rotation steps, each row followed by its count of steps
The counts run from 0 to 580.
[-1.21  3.31 -1.27  1.68  0.36  3.09 -2.41  0.23  1.57 -0.58 -3.05  0.42
 -2.89 -1.95  2.64 -0.44 -1.24  0.24 -2.37  0.55  1.47  1.57 -0.93  2.36
 -0.33 -4.26 -3.19  1.22  0.03 -1.79 -1.42 -1.81 -0.07 -0.56 -2.91 -0.88
 -2.54]	242
[ 2.20  1.41  0.83 -4.74 -0.45  2.71  0.99  1.10 -1.02  1.60  2.22  2.11
  1.19 -0.31 -2.99  0.40  3.39 -0.08  0.12 -0.72  0.13  0.51 -0.69 -1.50
  1.98  1.04 -3.48  2.48 -0.25  3.65  0.14 -3.15 -1.51  1.20 -3.36 -0.66
  2.17]	39
[ 1.27 -0.13  2.83 -1.57  1.72  1.71  0.48 -0.68  0.39  0.56  0.63  1.78
  2.71  1.48  0.34  2.18  0.30  1.56 -3.53  2.43 -1.63 -3.21  2.81  0.54
  2.12  1.40 -5.27 -1.11  0.87  0.30  2.09 -1.67  1.88 -2.96  0.84 -1.11
 -1.56]	393
[-1.92  0.98  0.88 -0.63 -1.64  3.78 -2.47  4.31  1.45 -0.02  0.19  3.97
  2.50 -1.50 -0.44  1.51 -0.27  0.50 -1.40  1.97  2.06 -1.17 -0.57 -0.49
 -1.55 -0.87 -5.82 -0.69 -2.99  2.31  0.12 -1.36 -1.01  0.91  1.07 -0.28
  2.45]	551
[-3.06  2.30 -0.33  1.38  0.00  1.95 -0.79 -0.76  0.88 -1.29 -2.99 -0.95
  0.80 -1.65  2.46  0.89 -3.17 -1.21 -2.34 -0.08  1.78 -2.84  1.72 -0.32
 -0.42 -2.06 -5.26 -1.25 -0.60 -3.44  0.21 -1.60  2.15  0.15  0.30 -1.56
 -1.63]	234
[-1.00  2.66  2.40  1.52 -0.70  4.09 -2.15 -2.63 -2.54  1.74 -3.50  3.51
  0.38 -2.10 -0.68 -0.08  1.50 -0.13 -0.79  0.84  2.22  1.06 -0.16 -2.99
 -0.26 -0.47 -2.26 -1.37 -0.09  2.43 -3.30 -1.37 -1.26 -1.49 -0.85 -3.25
 -1.31]	298
[ 1.21  2.41  0.79  2.30  1.14 -1.54  2.26  1.31  2.72 -0.37  1.19  0.59
  1.93  0.16 -2.55 -1.62 -3.00 -1.04 -1.81 -0.48 -2.15 -2.09  1.16 -0.24
  3.64  2.45 -5.28  2.12  1.08 -0.21  0.14 -3.21 -0.36 -0.39 -3.11  1.65
  1.61]	449
[-1.53  1.11  2.11 -1.64 -2.85  2.84 -2.28  2.61  1.80 -0.46  0.66  2.22
  4.19 -1.81 -0.53  0.81 -1.21  0.31  0.18  1.87  0.84 -1.36 -0.08 -1.36
 -1.38 -0.65 -5.38 -2.18 -1.94  2.55  0.73 -0.21 -1.74  1.87  0.13 -0.46
  1.90]	552
[ 0.32  3.65 -3.82  1.14 -1.25  4.03 -2.46  0.35 -1.57 -1.70 -0.44 -0.83
 -1.30 -1.97  1.85 -1.88  1.75 -0.87 -1.61 -2.26  1.48  0.05  0.82  0.73
  0.89 -2.09 -2.81  0.62 -0.14 -3.34 -1.76 -4.53  0.52 -0.52 -2.99 -0.79
  0.21]	231
[-1.14  0.16  1.35  0.50  2.33  2.56 -2.00 -1.17  2.84 -0.83 -0.48  1.56
 -1.59  2.51  0.31 -2.14  3.28 -0.40 -1.58  1.09  1.90 -1.73  0.53  0.43
  1.17  0.68 -3.29 -1.13 -0.28  0.83 -1.38  2.60 -0.20 -2.29 -2.47 -6.05
 -2.87]	352
[-0.77  3.51 -1.69 -2.84  1.28  0.56 -0.33 -1.31 -0.94 -0.51 -1.63  2.51
  1.05  0.60 -0.86  2.07  0.05  1.71 -2.02  2.97  0.63  0.61  0.48  0.30
  1.71 -2.37 -3.69  1.38  2.29  0.81  3.46 -4.53  2.72 -2.49 -0.85 -3.06
 -0.91]	1
[ 0.15  4.02  0.32  0.33 -2.37  1.06  0.29 -1.44  2.60  1.42  0.84  1.97
 -1.21 -1.23 -0.57  0.10  1.09  0.06 -0.27  1.25 -2.37 -0.71 -1.00 -0.76
  3.08 -1.49 -2.29  2.83 -3.91 -0.54 -2.22 -2.72 -2.83  3.36 -3.50  0.28
  0.02]	522
[-1.07 -1.06 -1.05  0.92 -0.84  1.49 -1.75  0.23 -1.04 -1.08  1.86 -0.48
  0.78 -1.32 -0.09 -0.63  0.56 -1.14  0.45 -2.20 -0.10 -5.31 -1.45 -1.13
 -2.23 -3.67 -4.55 -0.49  1.72 -3.69  0.53 -4.30 -1.33 -1.32 -1.33  0.17
 -0.10]	212
[-0.72  1.23 -0.42 -2.82 -1.97  4.07  0.53  2.13  3.72  1.05 -0.48  1.96
 -0.06 -2.64  0.40  0.15 -0.38 -0.80 -1.96  0.32  1.32  0.87 -2.00  1.42
  0.88 -1.63 -4.85  2.05 -2.20  2.83  0.30  1.14 -1.71  3.29 -0.92 -0.20
  0.91]	534
[ 0.45  1.40  3.09  0.12  1.36  4.11 -2.04  1.00 -1.53  0.69 -0.75  1.39
 -0.61  0.03 -0.47 -2.32  2.97  0.68 -0.24 -2.13  2.52  2.91 -1.22 -1.65
 -0.34 -1.08 -2.31 -0.11  1.70  2.55 -2.45 -2.18 -2.89 -0.60 -4.60  0.14
  0.53]	314
[ 1.11  1.66  3.66 -2.61  3.85  0.31  2.16 -2.55  0.47  1.34 -0.79  0.26
 -0.53  1.93  0.52 -1.45  2.07 -1.77 -2.88 -0.53 -1.22  0.36  0.33  0.47
  2.11 -0.77 -3.41  2.42  3.73 -1.25  0.51 -0.51 -2.84 -2.54 -3.06  0.67
 -2.90]	366
[ 1.45 -0.16 -0.97  0.49  1.69  2.65 -1.55 -0.94  0.23  1.90  1.25  3.20
 -0.83  0.87 -0.30  1.67  1.90  3.75 -3.26  2.79 -2.74 -1.30  0.03  1.61
  2.91 -0.39 -2.75 -1.10  1.25  2.92  0.61 -2.96  1.59 -3.44  0.06 -2.85
 -2.84]	402
[-0.93  1.40 -3.12 -2.49 -3.67  4.28  0.02  0.87  1.19  1.57  1.27  1.86
  1.12 -1.52 -1.09 -1.35  3.48  0.33  1.08 -0.93  0.05  0.77 -1.57 -1.93
 -0.02 -2.46 -4.29 -0.47  0.31  3.63  0.37 -1.12 -3.18  2.30 -0.82  0.33
  1.54]	545
[ 2.35  1.67  0.27  1.32  1.90  3.54  2.99 -2.04  0.01  0.80 -0.71  2.97
  0.35  1.88  2.71 -2.04  1.05  0.45 -0.67  0.36 -0.80 -2.42  0.56 -0.76
  5.89  2.50 -1.89 -0.02 -0.36  2.20 -1.83 -1.21  0.45  1.29 -1.91 -1.95
 -0.82]	406
[-1.56  2.69 -0.74 -1.00 -2.74  1.39  1.12 -3.10 -1.13 -0.99 -0.63 -0.32
 -2.54 -0.50  1.36 -0.64  3.85  0.65  0.27 -0.58  0.47 -2.22  1.27  0.11
  0.18 -3.82 -3.20  0.11 -2.38 -0.95 -4.38 -3.88 -0.92 -0.13 -2.36 -2.74
 -2.21]	247
[-0.61  2.50  1.76 -1.04  0.24  0.07  0.30  0.35 -1.12  0.95  0.36  2.62
  3.53  0.22 -2.53  0.54  1.54 -0.51  0.14 -0.04 -0.63 -1.03  2.32 -4.33
  2.87  3.50 -4.58  0.30 -0.85  0.41  1.05 -3.97 -1.55  0.08  0.34 -1.28
  2.57]	57
[-0.02  0.60 -2.08 -0.15 -2.17  3.42  3.39  0.78  0.03  1.13  2.14  0.27
  1.94 -0.93  1.73 -1.33 -0.44  1.49  1.22  0.54 -2.57 -5.96  1.76 -2.15
  0.50  0.19 -4.54 -3.72 -1.44  0.49 -1.10 -0.24 -0.88  1.65  0.21  1.06
  0.11]	163
[-0.07  0.05 -0.51  1.98  1.93  2.07 -0.39  1.37  2.40  0.21  0.35  3.45
 -0.12  0.42 -3.48 -0.78 -1.11  1.59  0.77  2.66 -1.13 -4.18 -1.46  1.05
 -0.55 -0.34 -3.08 -1.14  1.55  6.25  0.08 -0.71  0.21 -1.69 -0.85 -0.66
 -0.93]	435
[-1.35 -0.24  3.60  0.55  2.53  3.58 -0.35 -2.48  3.28  0.22 -0.94 -1.50
 -0.95  2.44 -1.37  0.64  3.39  0.42 -1.01  0.26 -0.41 -3.36  0.50  0.22
  0.75  0.54 -2.30 -1.75 -0.87  1.57 -1.29  2.07 -0.31 -0.17 -3.44 -1.74
 -3.73]	362
[ 0.95 -0.49  0.82 -0.16 -1.10 -0.66 -1.91  1.71 -0.24 -0.37  2.88  2.53
 -0.88 -3.64  0.29 -1.60 -1.48 -0.60 -0.77 -1.04  0.15 -4.67 -1.15  0.47
 -1.52 -2.61 -5.31 -0.29  0.10  0.03 -2.82 -1.89 -3.04 -1.17  0.69 -2.94
 -1.01]	194
[-0.64  1.49  1.10 -1.15 -0.21  3.16 -2.87  1.64  3.08  1.34  1.00 -0.58
  2.73 -2.27 -2.87  0.83 -0.27  1.77 -0.36 -1.19 -1.51  1.71 -0.01 -3.41
  2.55  2.06 -3.95 -2.61  1.63  2.55  3.69 -0.03  0.41  0.97 -1.84 -1.58
  0.36]	62
[-1.06 -0.48 -1.95  2.58 -0.42  2.32 -1.63  0.61 -1.10 -1.42  0.98 -0.08
 -0.42 -0.03  0.12 -1.20  1.51 -1.28  0.72 -1.90  1.34 -6.36 -0.98 -0.97
 -1.69 -2.40 -4.40 -0.29 -0.32 -3.03 -1.34 -4.21 -0.55 -0.16 -1.81  0.66
  0.90]	213
[-0.07 -0.14  2.16  0.25 -2.52  5.31 -3.76 -1.34 -0.52 -0.12  0.13  1.94
  2.55 -2.18 -0.61  2.24  0.47  1.21 -2.65  1.24  3.14 -0.89 -0.19 -1.29
 -1.41  0.18 -3.16 -1.31 -1.82  0.09 -2.05 -1.44  1.45 -0.32 -2.09 -3.43
  0.34]	287
[-3.56 -0.36  1.83  1.74  1.66  2.18 -0.68 -0.18  0.16  1.15  0.78 -0.59
  0.19  2.75 -2.77  0.48  4.35  3.88 -0.53  0.32  0.04 -1.85  2.00 -2.61
 -1.99 -0.36 -3.38 -1.94  0.64 -0.09 -0.15 -3.00 -0.41 -2.43 -4.09 -0.36
 -0.28]	329
[ 1.08  0.65 -0.70  1.80  4.91  3.71  1.29  0.44 -0.75  1.83 -0.18  4.29
 -1.94  0.13  0.84 -0.71  0.14  0.78  0.28  0.19  0.83 -4.36 -1.59  0.04
  2.58  1.60 -1.61  1.61  0.01  2.77 -1.35 -4.53 -0.49  1.39 -1.41  0.00
 -1.36]	423
[ 1.01  0.96  0.33 -2.33  2.29  3.46  0.66 -0.48 -0.44  0.70 -0.68  1.80
  2.26  0.86 -0.37  1.71  0.24  0.67 -3.34  3.05 -0.66 -2.13  2.94  1.26
  1.92  1.14 -3.87 -1.06  0.96  1.54  2.21 -1.56  2.75 -3.72  1.79 -1.21
 -1.70]	392
[-2.66  1.35 -0.06 -0.75 -1.06  3.41  1.01 -0.63  1.10  3.88  0.68  0.41
 -0.16 -2.20 -2.07  2.95  2.40  1.19 -0.06 -0.41 -1.66 -1.30 -0.66 -1.82
 -0.75 -1.81 -2.69  1.24 -1.64  0.02  0.54 -4.09 -2.43  2.94 -1.21  3.07
 -0.23]	538
[-0.30 -0.26  5.53 -1.20  0.96  2.20  0.83  0.69 -1.73 -0.86  0.84 -1.03
  2.31  1.45  0.12 -1.68  2.18  0.59  0.17 -1.93  2.25 -0.76  2.41 -2.63
  0.63  1.44 -4.41 -0.56  0.11 -0.23 -1.61 -2.60 -1.38  0.22 -4.21  0.16
  1.31]	322
[-4.45  2.35 -0.09  2.40 -0.22  3.78 -2.00  1.51  2.28  2.14 -0.25  0.23
  0.94 -2.41 -0.11  1.19  0.99  1.75  0.78 -0.72  0.35 -1.44  1.36 -4.03
 -0.16  0.61 -2.76 -3.10 -2.86 -0.79 -0.90 -1.14 -1.37  3.60 -1.30 -0.52
 -0.64]	571
[ 4.17  4.14 -0.49 -1.89 -1.17  2.22 -3.02 -0.03  1.49  0.17  2.13  1.59
  0.95 -0.18  0.56 -1.82  2.17 -2.14 -0.54  1.29 -4.25 -1.44  0.04 -0.79
  3.88  0.18 -1.93 -0.42 -2.08 -1.67 -0.77 -0.85 -3.26 -1.04 -1.53 -1.93
 -1.13]	122
[-2.19  2.10 -0.98 -3.44  3.71  0.84  3.32  3.45  2.62  0.71  0.56 -0.05
 -2.24  1.22  0.19 -2.15  2.76 -0.80  0.09 -1.57 -0.74 -1.09  1.72 -0.70
  1.64  1.29 -5.01  1.66  0.30 -0.15  2.55 -0.65 -2.87  0.63 -0.89  0.26
  0.05]	92
[-0.92  0.41  3.37 -0.41  1.03  1.22 -0.10 -1.06  4.19 -0.55  0.64 -1.97
  1.56  1.17 -0.34 -1.35 -0.22  1.23 -2.02 -0.22  0.21  0.16  2.00 -1.44
  1.11  1.90 -4.23 -2.58  2.59 -0.61  0.94  2.96 -0.33 -1.34 -4.76 -3.08
 -2.47]	344
[ 1.08  0.12  2.91 -2.48  2.69  5.04 -0.53 -2.96 -0.55  0.45 -1.36 -0.51
  2.00  1.96 -0.11  0.35  2.55 -1.83  1.15  0.54  0.30 -4.49 -0.65 -0.79
  0.38  0.15 -2.26 -1.39  1.97  1.01  1.49 -0.53 -0.24 -1.20 -1.64 -1.66
 -3.32]	371
[-1.93  2.84  0.26 -4.09  3.00  0.36  3.81  1.35  1.37  0.54 -0.48  0.03
 -0.49  0.71  0.20 -2.48  2.01 -1.71  2.38 -1.79 -0.94 -1.49  2.03 -2.41
  2.52  1.11 -4.71  1.02  0.57 -0.22  1.94 -0.45 -3.50  0.91 -0.52 -0.68
 -0.62]	91
[ 0.37  4.32  0.08 -3.02 -0.44  0.40  1.83 -2.50  1.00  0.93 -1.90  3.71
 -0.62 -0.36 -0.43 -0.11 -0.10  0.55 -0.46  2.16  0.75  2.43 -1.17 -0.59
  3.18 -1.09 -3.39  1.63  0.65  3.85  0.41 -0.32  0.20 -0.03 -1.97 -4.31
 -1.45]	17
[-0.57  0.04  1.07  2.23 -0.53 -1.39  1.41  2.47  2.76  1.13  3.36  1.13
 -0.45 -2.90  1.04 -1.27 -3.03  1.42 -2.92 -0.80 -1.20 -3.78  0.57  0.44
  0.22  0.29 -5.99 -0.07 -1.29 -1.89 -2.76 -0.23 -2.03  0.58 -0.85  0.02
 -0.69]	185
[-1.35 -0.95  4.94  0.01  3.44  3.44 -0.95 -1.90  3.21  0.63 -0.70 -1.19
 -0.10  2.07 -0.21  1.63  0.87 -0.38 -1.35  0.35  0.02 -3.60  0.00 -0.23
  0.46  0.86 -2.87 -1.49  0.00 -0.77  1.24  2.22  0.62  0.14 -2.80 -1.65
 -4.03]	361
[-2.50  1.48 -2.46 -1.60 -2.91 -0.61  1.76 -2.60  3.38 -0.07  1.29  2.78
  0.10  0.23  0.29  0.27  0.74  1.27 -0.31  2.52 -1.70 -3.68  0.36 -0.77
  1.37 -2.46 -5.24 -0.10 -0.86 -1.53  2.85 -2.09 -0.40  1.01 -0.81 -3.28
 -0.58]	510
